One vector is turned by the same rotation once a tick. Each row is the vector after some number of ticks, and that number follows the row.
The counts run from 0 to 368.
[ 34 -32  10   7  18   3 -11 -21   9  -4   0 -12 -19 -24 -13  13   3 -16
  10   3  -1  14  -6 -16   3 -14  -1   9  -4  -5  -8  -3  12 -13 -18  -5
   1  -8  32   6  24   0  10  -5   4  16  18   3  -1   2   9  -4  -4 -29
  28  -4   4]  287
[ 18 -35  22   8  16   4 -15 -15   8  11   1  28   1 -35 -16 -22  10   5
  -2  -7 -11  -3   8  18  17 -17 -11  15 -11  -1   5  -1  18 -14   1 -14
   4   6  21   4 -22 -14 -18  -4  15   4  -8  17  25  23  12   2  -5  -7
  -1  -4   9]  229
[ 15 -11  18  14  12  18   2 -15  13  -6  27  -8 -20 -13 -20   4  11  -3
  26  10   7  -4  15 -21   3   0  16  23 -15  -7  -1  -8  15 -26   0 -16
  -9 -17  17 -10   3 -15   5   8  18  27 -24  -8  18  16   8  11  -3 -35
  -4 -16   3]  110
[ 10 -15  13  19  10  -8  -1   1  17   2  24  -6 -11 -37  -5  -5  21   5
  12 -11  21  -1   6 -20  -6 -25   4  10 -29 -19  -8   3   5  -8   7 -13
   7  15  23 -20   8   1  -8 -12  -3  -2 -21  -1  27 -10 -10  10  -9 -26
   1 -15  14]  118
[ 20 -18   8 -21  10  17   5 -23  12  -9   1  -1 -16   0  -9  10   6  -6
   9 -20   3   7 -23 -15   5  -5 -10   1   4   7   9  -2  33 -14 -24  -8
 -12  18  18  -8  -6 -15   9  -2  15  23  13  30   4   7  16  -5  -8 -42
  -3  -6   8]  309
[ 22 -10  14  14  14  -6   6   3  19 -17  10 -12 -33 -27 -18  11 -12  -5
  10   4  18 -10 -15 -32 -15 -33   1  11 -23  -1  -3   1   5   9 -12  11
 -11  24  16   2  25  -8   7   4  17  10   7   5  23  -6   3  -3   2 -14
   0  -7  -5]  139
[ 18 -26  -2 -11  16   4  -3 -21  15  -6  -1   1   0 -25  -5  14   9 -14
  -7 -20  -4  18  -1 -10   8  -1 -23  11   0  11  20  -7  33  -9 -14  -5
   4  -4  11 -11  -2  -5   6 -16   2  13  -2  21  27  -3  21 -10 -14 -35
  13  -6   1]  79
[ 22 -33  -8 -10   4   0  -8 -23   1 -15  -2  -8  -5 -20  -8   5   4  -2
 -16 -14   0   0 -11   8   8  -9 -16   1  -2   1  25   0  37 -26  -8  -6
  23 -11  28  -4  -5   3   2 -13   6  12   8  21  13   6  14  -6 -11 -38
   4   0  10]  76
[ -3 -11  31 -10   9  12  -7 -19  -1  15   8   3 -19 -36 -19   6   6  -4
  31 -29   0 -18 -13 -24   6 -16   8   1 -17 -10 -16   6  11 -25   2  12
 -24  16  17  14  18  -6   2   4  24  10  12   0   4   9  10  -4   0  -5
   8  -1  -8]  164
[ 14 -13   8 -21  14   1   3 -14   4  -4   8  21 -17 -27  -8  -2  -2 -17
   4 -16  -6   4  -8  -4   2   1 -25  11  -7   6  20  -8  42 -19 -12  -5
   1 -16   9   2   6 -12   8   3  17  10  10  21  16  14  12  -4  -2 -43
  -9  -5   0]  81
[  3 -28  31  -1   8   2 -19 -23  18 -13   8   4 -24 -14 -19  -1  16   7
  16   4   3  -7  16   1  -1  -5   1  23  -7 -21  21  -4   7 -24  -3 -10
 -13  -3  11   2   7 -21  -4   0  27  23 -16   0  23   9  20 -13   2 -28
  15  -4   6]  338
[ -5 -15  10   4  22  -8 -10 -21  -5   2  11   5  -3 -26 -12   8  -4 -16
   6 -16   1   8   9 -19   8  -2   5   0 -19   2 -19  -4  28 -50  18   3
   4  -9  31  16  21   6  -2  -5  -1   5  12  13  16  15  -6   3 -25 -30
   4 -14   2]  63
[  9 -27  10  27  -2  11 -15 -18   5  -6   7  -9 -14 -25 -30   5   6  -8
  13  -7  -5 -27   3  -2   5 -26  11  16 -22 -10  -1   4  21 -19   2  19
   3 -15  16   8  -4   7  -7  11   9  15  -7 -24  23  15   9   6  -8   1
  12   1  -5]  7
[ -9  -3   1   5  -4  11   1 -13   8 -23  18 -24 -14  -6 -12  27   0  -4
  13 -29  18 -16   1 -28  -3   2   7   8 -14 -17   5 -10  38 -32   8   2
  -9   6  14 -10   3   4   7   1  13  12  -2   9  16   7   1  -3 -16 -29
  -4 -23  -8]  318
[  9 -20  14 -19   7  22  -7  -9  14  -5   4  -3 -17 -13  -6   8  -6  -4
  13 -21   0  -2 -18 -16  -2  -2  -5   9  17  -6   6  -5  38 -12 -20  -2
 -27   8   9  -6   3 -16   8  -3  22  18  12  22   8   9  30 -21  -5 -28
   6 -11  -8]  312
[ 22  -8  12  13   9  18   8 -14   9   3  -9 -17  -8 -27 -28  16  -2 -17
  16  -3   5  -4 -13 -15   2  -9   4   1 -12  31  -5  11  25   7 -33  24
   1 -10  17  -6   7  13   0  13   1  19  12  -3  28  -2  13 -11 -22 -14
  10  13   3]  32
[ 24 -12  32  16   1   1  -7 -30   2  -2 -17   5 -19 -21 -31   4  -4  -2
   9  -8   2  -5  -9  14   1 -10  -6  19 -13  13  10   3   1  17 -31   4
  13   6  13   9  -2  -3  -6  -1  12   8  16   9  37  10   6 -16  -9 -14
  19  -7   7]  26
[ 24 -10   4 -21   7   8  -5 -22  -1  -7  -7  -1 -12 -17  -8   5   3  -1
  -6 -39  19  -3  -7 -14  -3 -10 -20  -1   6   7  28 -10  30  -6 -21 -12
   2  19  13  -7   4 -17   3 -14  16  -2  24  32  16  -7  22  -6  -6 -24
  -3  -7  -8]  307
[ 13 -30  21  22   1  28 -13 -17  10   2   3  13 -15 -20 -26  -4  18  -6
  16 -19  -9 -22   8   1  14 -17   0  15  -9  -4   2  -9  33  -8  -4  -1
  -8  -2  16   1 -18  -2 -13  17  17   9 -12 -15  17  16  14   6  -7   9
   6   1  -9]  3
[ 19 -30  19   7   7  25 -16 -25  10  13   0  17  -6 -23 -23 -13  19   3
  10 -18  -9 -15   2   4  14 -13   2  17  -9 -10   1  -2   6  -2  -6   1
 -12  25  12  -3 -26 -17 -17   9  15  12 -14   5  34  21  20  -3 -10   3
  12 -14   1]  0
[ 17  -9  16  14  18  -7   5   9   4  -1   5  -2  -8 -52 -20   1  -1 -14
  -5  -8   3 -13   2 -11   4 -20 -18  12 -35  21  10   0  17  -9  -2  16
   4 -12   4   0   2  -9  -2  -3  12   7 -12   5  45  -5  13  -1  -3  -7
  -3  -3 -13]  242
[ 18 -32  19   1   5 -12 -12 -18   3  -4  -4  -9  -3 -33 -14   1 -18  12
 -12 -10   7  -1  -4  18   1 -21 -12   2   5   2  17   3  29 -21   1 -20
  15  -8  28   0   5  -6   3 -20  21  -8  17  20  11   7  18  -8  -4 -28
   4   2  14]  73
[ 33 -19  14  19   0   5  -5  -5  17  -6  -4   0 -36 -25 -19  -9   3 -17
   7 -13  13  -8  -6 -15 -11 -26 -23  18 -25  -4   6   5  11   8 -22  13
 -23  -5   6  -6  -2  -1  -8   8  14   5  11  -3  25  -6  18  -9  14 -22
   7 -13  -7]  134
[ 33  -1  28  20   8  16   0 -17  -1   1   3  -7   0 -16 -34   4  -4   1
  13  -6   6  -4  -2   0   5  -9  -2  19   2  26  14 -12  12  20 -35 -22
  10   9  10 -13  -8 -12   8  -2  15   8  -6  11  41   5   8  -3 -18  -9
   4 -14  -4]  256
[ -7 -10  14   0  10   6  -4   9   7 -17  20  -9 -12 -36 -10   8 -16  -4
   7 -16   7  -9   0 -10  -7  -1 -16  17  -2   3  14  -3  52 -14   1   4
  -7 -19   8  -6  14   3  11   2  22   3   0  18  31   9  17 -18 -13 -23
  -9 -10 -20]  86
[ -5 -13  12   8  17 -10 -18 -12  -7   9   9   5   6 -36 -11   0   3 -12
   1 -29   9  -2  18 -20   4  -1  -8   2 -15   0 -11  -8  27 -40  17   1
   4 -14  25  12  20   8 -10 -14   8  -4  12  18  24   3   6  -2 -25 -13
   6 -14  -7]  64
[ 27   3   8  12  12  18  11 -12  -3  15  21 -11 -11 -41 -17  11   3 -10
  34 -12   7 -10 -15 -26   2  -3  12  15 -24   0 -21  -1  16   2  -9   1
   4   2  20  -8   7   4  11   9  -6  11   3  -4  16  19 -11   7 -12 -29
   1 -21   4]  266
[  3  -9   8   9  11  18   0 -10  14   8   9   2   3 -20  -7   9   4 -14
  10  -8  12 -11  25 -23  -4  22   6  21 -13  -2  -7  -8  33 -12   5  10
 -22   4   7  -8 -16  -1 -15   4  11  18  -6  11  38  18  18  -3 -33 -17
   9 -12   3]  213
[ 36 -19  25  20  -3  10 -11 -33  -5  18  -6   1  -8 -25 -19 -12  12   3
  19 -24  14   0   0   3   8 -21  -7   0  -8  -3  -9   4  11 -17 -10 -21
  15 -12  34  -1   2  -1 -11  -5  -1 -11  23   5  -2   6   3  11  -5 -32
   6 -15  15]  280
[ 13  -2  22  21   7  18 -11 -26  -9   4  -5 -12   9 -11 -28  -1  -2   2
   7 -24  24 -11   2  -9  13  -5  15 -14   9  24 -10  -7  28 -10 -15 -20
  16   2  37   1   6   5  -8   4  12   1  17  19  14  12   4   0 -33   0
  -6   1   5]  46
[ 24  -1  19  24  10  17  -7  -1  -9  18  16 -22 -12 -58 -12   2   3  -9
  19 -25  11 -22  -4 -21   2  -8  -3   5 -12  -1 -18  -3   7  -2  -6   0
  -4  -4  19   1   8  -7   5   4  10   2   0  13  20  18  -1  -5  -1   0
  14 -25  -9]  268
[ 28 -19   9  15   0   3   2 -23  17 -13   3  13 -34   0 -32 -12   7 -14
  14  -6   6   1  -7 -14  -2 -27 -15  21 -26   1   4  -5  18   2 -23   2
  -4  -3  13 -12   1   1  -9  15   3   5   7 -12  19 -10   2   6  -7 -40
  -8 -10   4]  132
[-11  -6  18   4   1  -5   3  -8  21 -12  -9 -15   0 -19 -10   5  -6  13
  -2  -9  24 -10  -6  -3 -11   5  12  -7 -11   7  -1  17  19 -15  -6  14
  -3  17  26  -9   0   9 -20  -5  11  15   7  25  37  -1   8 -23 -25 -27
  -6   3  26]  196
[ 19  -8  19  12   6  16 -17 -21 -12  11 -11 -14   5 -18 -25 -10  -9   9
   3 -20  23 -17  -3  -2   5  -5  13  -9  14  12 -12   5  15 -15 -10 -14
   7   1  35  -1   3  -4 -15  -5  14  -5  24  24  19  17  19  -9 -24   0
   5  -8   5]  47
[ 22  -2  23  10  12   7   6 -20  10   6  -7  -2  -9 -26 -27  21  -7 -12
  23   0   4  -1  -4 -18  -6  -4   2  13 -12  32  -1   5  17  17 -34  12
  -5   1   9  -1  12  -1   4   7  14  13  14   0  38  -9  14 -10 -21 -13
  14  10  -2]  31
[ 20 -12  10 -10   2  19  -9 -32  -6  14   1  -4 -18 -22 -24  12   8  -9
  22 -25   5 -23 -14 -23   8 -16   6   9 -18 -10  -2   1  -2 -19  -8  14
 -22  19   8  12   1 -15   2   3  18  15  18   2  10  12  20   2   3  -9
  23 -10  -5]  160
[-14  -3  29   5   6  -3  -2 -18  14 -20  -9   0 -26 -31  -9  13   0 -14
   7 -17   8 -16  -4  -6  -1  10  -6  -2 -19   7   9   1  19 -20  -5  23
   0  -9  18  27   8   6  -4  11  24  26   8   7  15  16   1 -25  -2 -21
   3   5   6]  189
[ 24  -7  21  24   1  15   3 -32   3  -7 -15  -7 -12 -17 -31  17   6 -18
   8 -14   0  -5  -2  -7   7  -9  -9   8 -15  32  14  -3  21  12 -35  10
  14 -10  14  -1  -7   5  -4  11   4  16   9  -2  30  -3   4  -9 -18 -13
  11   5   1]  28
[ 22  -6  27  21   3   7   2 -38   7  -1 -14   7 -10 -16 -28  15   2  -9
  13  -3  -5   3  -1   3   4  -6  -5  17 -16  25   9  -5   7  21 -34   0
  16   7  13   4   1  -1   3   2   9  16   7   3  36  -1   5  -9 -23 -20
  19  -1   7]  27
[ 14 -11  18  24  -5   7 -10 -32   1 -14 -10   8  -8 -13 -30   4   8  -1
   6 -23  -3  -6  -5  13   7 -19  -8   6 -14  14  12  -6  22  20 -30  -2
  34   0  28   3   0  15  -3   6  -2   4   7   1  32   2 -16  -7 -25  -9
   7  -2   1]  24
[  9 -10  18  17   7 -10  -3 -17  -6   8   6   8 -12 -45 -31  -1   6  -9
  14 -10   4 -21   3  -9   7 -26   8  11 -45   4  -2   7  -4 -19   8  20
  10   3  15  13   7  -7  -6   0  13   9  -3  -8  37   3  -7  11  -5  -5
   0   1   1]  12
